One turn moves each row of this set onto another row. After a few examples, where does it send each row asked below?
lar: -0.22 +1.74 +0.90 -1.13 +1.56 -0.79 +1.76 -1.38 -1.59 +0.75 +3.24 +0.56 -1.04 -0.55 +0.90 -0.79 -0.75 +1.97 -2.32 -3.55 -0.02 +0.83 +1.33 +0.86
bidip: -0.28 +0.35 -4.32 +1.60 +0.75 +0.24 -0.88 -0.46 -1.26 +0.63 -0.46 -0.89 -0.60 +0.16 +0.51 -0.88 -0.11 -0.57 -2.23 +1.43 +0.82 +2.85 -1.61 +0.38
meluf: -2.29 +1.69 -1.67 +1.07 -0.86 -2.16 +0.70 -0.15 -2.65 +2.21 +1.12 +0.11 -0.39 -2.26 +0.31 -0.95 -2.91 -2.44 -1.51 -1.38 +0.05 -4.22 -1.70 +1.19
Feka: -0.34 -2.05 +0.44 +0.20 +0.25 +1.60 +2.73 -2.07 +0.07 -2.13 +1.29 -1.82 +0.64 +0.62 +1.35 -1.25 -2.11 +3.23 -3.09 -1.22 +2.10 -3.32 -0.41 -2.19
Mes: -0.93 -2.44 +2.31 +2.23 -2.25 -1.08 -0.39 +0.99 -0.63 +0.58 +2.64 -0.37 +0.89 -0.18 +1.93 +0.21 -1.66 -0.84 +2.10 +1.27 -1.20 -1.43 -1.55 -0.66
rupe: -0.43 +2.49 +1.69 -1.35 +1.15 -0.37 +1.84 -0.06 -1.48 +0.68 +2.27 +0.68 -1.02 -0.86 +1.16 -0.96 -0.76 +0.05 -2.29 -3.35 -0.96 +0.14 +1.97 -0.69
kori: -0.36 -1.79 +3.04 +2.93 -1.19 -1.25 +0.37 +0.78 +0.05 +0.50 +2.45 +0.11 +0.54 -0.30 +1.94 +0.08 -0.92 -1.01 +1.50 +1.49 -0.75 -2.48 -1.50 -0.77
Mebe: +1.01 +2.29 -1.46 +1.81 -1.11 -1.28 -1.61 -3.15 +2.20 -1.13 +1.83 -1.50 +2.09 +0.37 -0.28 -0.05 -2.66 +3.83 -2.50 +0.06 +1.81 -0.26 -1.45 -1.22
silaf: -0.14 -0.30 -3.41 +2.09 +0.46 -0.62 -0.93 -0.02 +0.08 +1.04 -0.03 -0.17 -0.29 +0.40 -0.31 -0.77 +0.14 -0.49 -0.96 +0.56 +1.94 +3.02 -2.66 -0.17
mubo: -0.53 -2.23 +0.85 -0.10 +0.00 +1.88 +2.86 -2.00 +0.00 -2.34 +1.72 -2.25 +0.52 +0.62 +1.18 -1.17 -1.82 +2.82 -2.66 -1.29 +2.04 -2.79 -0.60 -2.22
posa: -0.85 -0.91 +1.97 +1.52 -1.88 -0.59 -0.39 +1.20 +0.31 +0.87 +3.62 +0.92 -0.07 -0.05 +2.16 +0.13 +0.04 -1.07 +2.13 +0.59 -1.02 -1.40 -1.79 -0.45
dovi: -3.38 +1.69 -2.08 +1.22 -0.55 -1.44 +0.78 -1.03 -2.16 +1.30 +1.38 +0.34 -0.30 -2.39 +0.52 -1.13 -2.56 -3.33 -1.58 -2.16 -0.59 -2.71 -2.46 +0.67
revo: +0.00 +0.09 -4.34 +1.58 +0.24 +0.59 -0.86 -0.93 -1.78 +1.05 -0.72 +0.31 -1.18 -0.08 +0.17 -0.34 +0.69 -0.31 -1.53 +0.78 +1.56 +1.85 -2.22 +0.28
zud: -3.06 +1.74 -2.03 +1.12 -0.45 -1.88 +0.40 -1.20 -2.28 +1.44 +1.40 +0.45 -0.69 -2.22 +0.13 -1.35 -2.79 -3.18 -1.13 -1.93 -0.73 -3.24 -2.25 +0.67
suko: -2.67 +2.01 -1.67 +0.47 -1.52 -0.57 -2.34 -0.69 +0.40 +0.87 +3.57 -2.94 +1.19 -3.14 -1.87 +1.30 -0.60 +0.39 +0.86 +1.30 +1.23 -1.73 -1.35 -0.13
kurep: +0.02 +0.75 -1.30 +1.45 +1.48 -0.63 +2.05 -0.64 -5.14 -2.57 +0.40 +0.06 -0.79 -0.39 +1.98 -0.79 -1.71 +1.57 +0.66 -1.31 -0.09 -4.19 -1.00 -0.71
gipun: -2.72 +1.83 -1.79 +0.20 -1.16 -0.46 -2.57 -1.06 +0.67 +1.03 +3.26 -2.61 +1.07 -2.90 -1.81 +1.57 -0.75 +0.29 +0.48 +1.25 +1.24 -2.07 -1.76 +0.48
zoziz: -0.95 +0.99 -1.77 -0.07 -0.35 -0.61 -0.74 -1.23 -1.24 -2.89 +1.80 -0.10 +1.38 -1.46 +2.94 +0.68 -1.68 +0.48 -2.19 +3.39 +0.02 -0.80 +1.93 -4.03
goruf: -0.55 +1.81 +1.07 -0.86 +1.45 +0.64 +1.95 -0.99 -1.42 +1.44 +2.01 +0.57 -1.21 -0.62 +1.06 -1.47 -1.34 +1.16 -1.72 -3.36 -0.22 +1.59 +1.41 +0.84
Fik: -1.31 -2.78 -0.26 +1.59 +0.14 +1.06 -0.90 +0.02 -1.30 -0.12 +1.27 -1.39 +4.37 -2.36 -1.36 +1.12 -2.58 +1.99 -2.74 -2.06 +0.12 +0.98 -1.52 -2.29
lofad: -2.55 -2.07 +0.88 +0.99 -0.64 -0.79 -0.92 +0.06 -1.86 +0.53 +0.97 -0.98 +4.72 -2.79 -1.94 -0.05 -2.49 +2.23 -2.36 -2.00 -0.30 +0.28 -1.65 -1.40
kabe: +0.70 +1.28 -1.63 +0.95 -0.77 -1.33 -2.38 -3.78 +1.92 -0.50 +2.27 -0.96 +2.05 +0.81 -0.86 -1.30 -2.60 +3.82 -2.41 +0.10 +1.61 -0.78 -1.53 -1.15
pil: -2.28 -1.76 +1.33 +1.14 -0.14 +0.54 -1.20 -0.31 -2.03 +0.95 +1.81 -1.81 +4.61 -2.30 -0.55 +0.23 -2.27 +2.32 -2.48 -2.62 -0.61 +0.66 -1.04 -1.37
Momu: -2.55 +2.28 -2.18 +0.47 -1.45 -0.10 -2.16 -1.62 +0.92 +1.36 +2.34 -1.68 +1.68 -1.98 -2.32 +1.43 -0.28 +0.27 +0.68 +1.48 +0.63 -2.73 -0.88 +0.68
Tav: +0.37 +0.69 -1.48 -0.39 -0.51 -0.86 -0.13 -0.38 -2.76 -3.81 +1.60 -0.60 +2.36 -1.80 +3.00 +0.00 -1.19 +0.33 -2.61 +1.77 +0.24 -0.35 +1.97 -3.51
rire: +0.29 +0.27 -1.60 +1.18 +0.70 -0.87 +2.52 -0.54 -4.32 -2.29 +0.14 -0.40 -0.73 -0.87 +1.65 -1.67 -1.10 +1.52 +1.44 -1.24 -1.21 -4.15 -0.73 -1.40
dolop: -0.34 +0.81 -1.25 +0.45 -0.95 -0.81 -1.19 -0.33 -1.50 -3.06 +1.51 -0.70 +1.21 -1.21 +4.01 -0.65 -1.26 +0.37 -1.86 +2.96 +0.33 -0.54 +2.36 -3.24
Tus: +1.27 +2.42 -1.70 +1.87 -1.43 -1.00 -1.38 -3.08 +2.49 -1.07 +1.78 -1.37 +1.80 +0.07 -0.03 -0.27 -2.78 +3.45 -2.77 -0.15 +1.29 +0.25 -1.35 -1.28
Peluv: +0.60 +0.35 -1.60 +1.53 +0.64 -1.23 +2.25 -0.05 -4.30 -2.25 +0.25 -0.63 -0.99 -0.95 +1.84 -1.83 -1.02 +1.52 +1.40 -1.05 -1.54 -3.62 -1.18 -1.95
sel: -0.58 -2.54 +0.31 -0.04 +1.66 +0.75 +1.95 -2.22 +0.59 -2.69 +0.86 -1.89 +0.62 +0.23 +1.61 -0.75 -2.59 +3.34 -2.51 -0.76 +1.77 -3.45 -0.55 -1.74

mubo turns into -> suko
goruf turns into -> pil
Where do these go?
kabe turns into -> meluf
rupe turns into -> Fik
zud turns into -> Feka
zoziz turns into -> revo

